In the data rows, 128 means zero.
Here are some points, one per row:
[147 131  85 198 172  99 177  73  58 120 115  43 135 145  95 166  61 146
  94  93  83 138 130 207 134  37  96   8 164 157 130  86 226  66]
[183 153 130  85 120 133 154 133  88 117 119 119 213  83 114 139  99 150
 141  76 140 118 136  84 113 179 181 126 110  78 102 192  88  58]
[177 112 137 113 131  88  67 117 169  84 133 100 176  76 107 137 122 146
 103  75  62  44 139 133  38  76 141 169 108 139  20  71 144 158]
[130 105  78 159  97  79 120 115 164 169 129 162 182 142 124  84 116 135
 166  64  25 122 150 148  89  81 133 159 140  92 163 139 162 138]
[ 75 131 155 182 140 178 116 134 127 122 116 132 136  99 149 143 131 102
 109 152  93  82 124 168 103 160 111  98  92 103 147 179 100 140]
[149 110 141 146 139 157  84 120 117 165  96 116 182 102 146 114 156 122
 171 114 183 122 106 146  96 193 123  75 165 164 151 182  84 136]
[155 134 129 186 161 117 101 146 172 130  94 111 114 129 133 150 116 110
 110  92 119 180  87 113 151 164 163 128 161 135 103 139 103 165]
[ 95 129 179 120 125 104 182 111 112 146 137 155  97 128 106  83 114 125
 147 154 136 134 144 181 133 157 178 160 109 177 148  78 129 139]
[135 141 143 155 151  92 149 149 123 144 110 120  85 176 149 102 201 130
 147 147 115 101 110 109 165  97 162 110  63 146 121 152 167 118]
[140 185 113 114 134  98 127  73 132 204 103 107 185 168  91  99  99 100
 154 129  60 134 139 137 148  80  99 123 165 127 122 143 164 160]
[ 97 181 126 127 181 222 159 159 137 107  80 129  96 106 104 133 152 144
  87 146 117 126 145 116 102 109 121 121 129 142 181 156 130 163]
[ 99 122  94  90 153  99 193 107 113 144 137 105 119 129 126 151 162 140
 166 156 146 174 141 148 180 180 134 150  74 135  90  80 146 156]
[ 57  74 179 141 134 148 124 161  37 128 139 114  99 148 130 139 160 149
 149 144 141 180 120 145 165 143 154 204 112 116 102 139 179 137]
[143 105 167 104 145 123  96 126 199 117 155 111 120 145 135 128  62  98
 148 107 157 136 118  91 138 107 138 115 146  53 122  91 105  94]
[108 134 170 119 142 113 111 138  85 112 139 213 118 115  75 105 121 138
 109 125 148 153 120 108 161 108  75 152  94 181 141 104 127 137]
[131 133 109 127  85  86 105 149 121 156 123  82 133  88 148  92 114  61
  70 135 138 104 133 116 175 108 119 137 158  60  99 109 102  94]
[ 62 143 121 146  99 157 110  80 127  99 131 195 108 123  44 195 206 115
  81 179 149 161 170 125  81 135 144 116 207 162 149 196 109 111]
[117  94  36 121 145 100 149  95  95 161 173 114 105 133 127 162 121 154
  94 191 149 139  43 119 146 111 126 139 103 160 119 126 203 119]
[ 76 137 150 126 101 159 182 158 150 113 134 144 151  89 160 101 165 146
 145 131 115 152 112 113 187 106 127 139 122 168 122 122 175 118]
[135 133 109 125 147 124 152 175  81  87 122 158 111 147 131 108 179 130
 128 163 136 146  93 175 115 131 129 156 100 120 155  53 102 128]
[ 83 115 109 123 116 148 158 166  67 125 133 162 130 161 135  98 103 110
 114 148 129 139 116 136 111 146 131 143 102 146 109  92 133 175]
[160 108 118 132 153 129  98  97 150 156 121  85 111 118 101 143 105  99
 122 146 152 152 184 115 126  89 177 148 131 164 136 127 123 135]
[148 153  80 164 127 186 124 153 169 167 156 211 120  85 118 133 156 167
 203 184 159  73  95 151 159 183 126  71 229 163  91 194  50 145]
[167 126  75 134 108 138  74  92 150 118 128 144 152 127 209 148 118 111
 125  95 152  80 196  90 119 101 146 148 123 125  85  35 154 115]
[149 160 129 146 137 180 120 165 132  99 127 100 153 192 104 105 121 186
  94 180 121 121 156 140  96 195 105 117 120 160 129 154  92 135]
[159 188 149  78 134  94  88  88 126 122 158  99  93 125 174  90  96 126
 128  80 105 134 128  70 111 152 111 154 157  89 108 138 139 107]
[ 78 145 125 106 186 140 133 145 152  92 144 168 132 122  98 151 188  77
 117 168 137 148 193 104 113 173 108  46 132 130 140 148 124 149]
[139 100 141 117  89 123  69 137 213 173 140 132 128 127 161  98 114 113
  86  93  77 156 111 138  74 126 153  88 136 110  79  90 151  85]
[144 166 120 100 133  98 124 109 157 108 179 114  85  92 167  92  82 106
 127 105 139 110 156 154 111  90 136 149 156  76 119 147 122 112]
[ 84  69 131 137 155  91 149 142  89 178 109 106  60 127 144 188 121 165
 176 150  77 139  99  88 136  97 109 128  89 175 110  90  91 135]
[141 127 154  94 141 110 155 141 135 131 180 104 170 114 148 145  95 106
 127  80 141  97 127 120 160 115 190 126 158 120 147 154  85 125]
[ 73 156 122 125 125 202 177 127 149  86  89 132 124 139 106 143 174 103
 145 119 118 185 145 122 103 117  84 135 101 118 166 146  87 101]
[138 150 122 160  75  70 127 138  87 124 135  87 117 144 128 153 129 126
 188 178 146 160  81 101  87  89 130 114 136 169 200 121 188 144]
[174 131 170 145  84 100 118  80 175  76 123 114 173  97 170  57  40 129
 138 143 148 113 148 102 112 103 117 127  75 109  84 157 108 133]
[130 136 157 127 181 163 101  98 124 106  95 191 122 117 112 127 170 132
 104 186 130 136 143 124 138 140 149 119 107 125 180 140 126  87]
[ 63  43 131 140 147 110 198  99 107 106 177 106 112 177 155 118 167 141
  87 143 123 116  87 105 155 175 130 170 137 140 147 105 151 146]
[161 152 161 145  94 132  94  79 143 131 167 114 135 150 183 119 134 142
 104  90 155 157 138 155 131  85  99 159 109  88  69 110 111 147]
[151  70  90  73 107 112 100 125 141 129 112 116 144 134 163 111 122 143
 114 121 116 168 117 142 154  93 125 135 126 153 174 156  75 121]
[ 99 171 130 114 112 162  85 126 117 120 156 140 125 172 135 143 115 131
 166 131 108  93  84 129 140 140 121 139  81 158 162 101 129  89]
[ 84 114 114 136 129 140 142 194 129  64  78 149  93 168 130 133 152 130
 165 119 160 150 166 160 101 147 108 134 134 142 105 156 152 103]
[111 114 116  97  69 163 141 129  88  38  98 162  66 145  80 115 140 125
 142 134 116 128 136 114 162 159 154  91  92  93 151 116 154 185]
[157 160 148  95 106 125 167 170 111 186  46 155 179 117 101 143  87 144
  78  53 218  95  79  86 122 158 153 122 147  85 141 174 111 131]
[175 115 147  82 111 123 166 123 124 159 107 134 108 130 144 193 106  81
 117 133 115 116 103 158 135 151  62 143 113 149 143 138 139 121]
[140 121 123 141  96  75  88 163 165 158 153  94 119 104 118 164 125 171
 115 125 124 121 164 175 190 139 138 140 149  90 157 109 124 142]
[192  95 167 100 138 113 102 131 157 143 125 113 143 144 134 145 120 147
 135 127 128  93 131 124  98  77 117 136 180  62 119  90 143 163]
[179 113 107 190 134 185 134 151 126 168 169 126 132  87  76 102 152 136
 153  86 183  60 146 102 125 187  54 121 149 136 150 165  79 122]
Along one direction, these points spread out more than along any other. Take the direction at right angles to it along which they spread out most. Go by this last direction. How far along it is each point below, from 0 to 99? The average is 50, and the first point in the table lies past the average. One standard deviation of the points above along it is 16.
[149 110 141 146 139 157  84 120 117 165  96 116 182 102 146 114 156 122
 171 114 183 122 106 146  96 193 123  75 165 164 151 182  84 136] 21
[ 99 171 130 114 112 162  85 126 117 120 156 140 125 172 135 143 115 131
 166 131 108  93  84 129 140 140 121 139  81 158 162 101 129  89] 55
[138 150 122 160  75  70 127 138  87 124 135  87 117 144 128 153 129 126
 188 178 146 160  81 101  87  89 130 114 136 169 200 121 188 144] 69
[159 188 149  78 134  94  88  88 126 122 158  99  93 125 174  90  96 126
 128  80 105 134 128  70 111 152 111 154 157  89 108 138 139 107] 47
[ 83 115 109 123 116 148 158 166  67 125 133 162 130 161 135  98 103 110
 114 148 129 139 116 136 111 146 131 143 102 146 109  92 133 175] 62
[131 133 109 127  85  86 105 149 121 156 123  82 133  88 148  92 114  61
  70 135 138 104 133 116 175 108 119 137 158  60  99 109 102  94] 48
[111 114 116  97  69 163 141 129  88  38  98 162  66 145  80 115 140 125
 142 134 116 128 136 114 162 159 154  91  92  93 151 116 154 185] 55
[179 113 107 190 134 185 134 151 126 168 169 126 132  87  76 102 152 136
 153  86 183  60 146 102 125 187  54 121 149 136 150 165  79 122] 17
